[[130 123 128 141 116]
 [127 114 129 129 155]
 [128 135 128 127 140]
 [128 123 128 144 113]]
->
[[128 123 128 144 113]
 [130 123 128 141 116]
 [127 114 129 129 155]
 [128 135 128 127 140]]

[[140 118]
 [152 113]
 [120 134]
 [113 135]
 [128 122]
 [139 125]
 [145 123]
 [142 118]
 [150 115]
 [104 139]
 [114 134]]
->
[[114 134]
 [140 118]
 [152 113]
 [120 134]
 [113 135]
 [128 122]
 [139 125]
 [145 123]
 [142 118]
 [150 115]
 [104 139]]

[[121 112 137 113 120 127 124 125 140 137 124]
 [140 125 123 148 135 135 135 128 121 123 136]
 [127 132 127 123 130 124 129 125 127 133 126]
 [125 109 137 112 123 126 129 118 140 145 126]
 [127 122 131 112 131 121 135 113 133 151 126]]
->
[[127 122 131 112 131 121 135 113 133 151 126]
 [121 112 137 113 120 127 124 125 140 137 124]
 [140 125 123 148 135 135 135 128 121 123 136]
 [127 132 127 123 130 124 129 125 127 133 126]
 [125 109 137 112 123 126 129 118 140 145 126]]

[[105 135 124 108 143]
 [142 123 130 145 139]
 [129 111 145 151 129]
 [143 148 144 120 118]
 [140 144 121 149 110]]
->
[[140 144 121 149 110]
 [105 135 124 108 143]
 [142 123 130 145 139]
 [129 111 145 151 129]
 [143 148 144 120 118]]

[[122 118 148 112 138 121 132]
 [122 125 139 120 129 129 123]
 [122 115 150 112 136 122 132]
 [122 138 117 138 125 123 142]
 [122 101 131 151 128 112 132]
 [122 100 120 148 146 121 113]
 [122 149 115 123 129 140 112]
 [122 110 151 120 125 133 123]
 [122 148 113 125 131 134 111]
 [122 101 113 140 151 136 115]
 [122 118 147 112 137 121 132]]
->
[[122 118 147 112 137 121 132]
 [122 118 148 112 138 121 132]
 [122 125 139 120 129 129 123]
 [122 115 150 112 136 122 132]
 [122 138 117 138 125 123 142]
 [122 101 131 151 128 112 132]
 [122 100 120 148 146 121 113]
 [122 149 115 123 129 140 112]
 [122 110 151 120 125 133 123]
 [122 148 113 125 131 134 111]
 [122 101 113 140 151 136 115]]

[[150 123 157 149 157 132 150 137 144 109]
 [123 130 136 150 123 157 149 157 132 150]]
->
[[123 130 136 150 123 157 149 157 132 150]
 [150 123 157 149 157 132 150 137 144 109]]

[[127 128 126 128 129 129 130 129 128 127]
 [119 132 131 127 126 134 120 125 118 106]
 [120 134 123 130 130 133 131 130 130 115]]
->
[[120 134 123 130 130 133 131 130 130 115]
 [127 128 126 128 129 129 130 129 128 127]
 [119 132 131 127 126 134 120 125 118 106]]

[[120 134 135 135 128 128 130 131]
 [135 126 127 125 127 124 126 126]
 [132 130 134 131 134 122 125 127]
 [131 119 109 112 114 149 137 136]
 [131 127 126 126 126 128 128 128]
 [142 137 128 132 120 120 109 108]
 [135 116 124 122 145 121 120 119]
 [116 116 122 120 134 133 140 140]
 [126 121 123 123 133 132 130 130]
 [123 137 141 140 130 117 123 124]
 [138 144 130 133  99 122 116 115]]
->
[[138 144 130 133  99 122 116 115]
 [120 134 135 135 128 128 130 131]
 [135 126 127 125 127 124 126 126]
 [132 130 134 131 134 122 125 127]
 [131 119 109 112 114 149 137 136]
 [131 127 126 126 126 128 128 128]
 [142 137 128 132 120 120 109 108]
 [135 116 124 122 145 121 120 119]
 [116 116 122 120 134 133 140 140]
 [126 121 123 123 133 132 130 130]
 [123 137 141 140 130 117 123 124]]
---
[[126 135 156]
 [151 135 150]
 [136 151 139]]
->
[[135 150]
 [151 139]]

[[103 105 109]
 [116 117 119]
 [120 118 113]]
->
[[117 119]
 [118 113]]

[[128 143 150]
 [112 116 106]
 [107 156 134]]
->
[[116 106]
 [156 134]]

[[140 118 127 129]
 [111 105 133 138]
 [133 134 116 143]
 [134 103 120 134]]
->
[[105 133]
 [134 116]]

[[145 127 132 123 128]
 [149 117 111 128 143]
 [157 109 126 157 153]]
->
[[117 111]
 [109 126]]

[[105 144 139 150 107]
 [106 144 145 145 103]
 [105 145 143 145 104]
 [104 145 145 141 103]]
->
[[144 145]
 [145 143]]
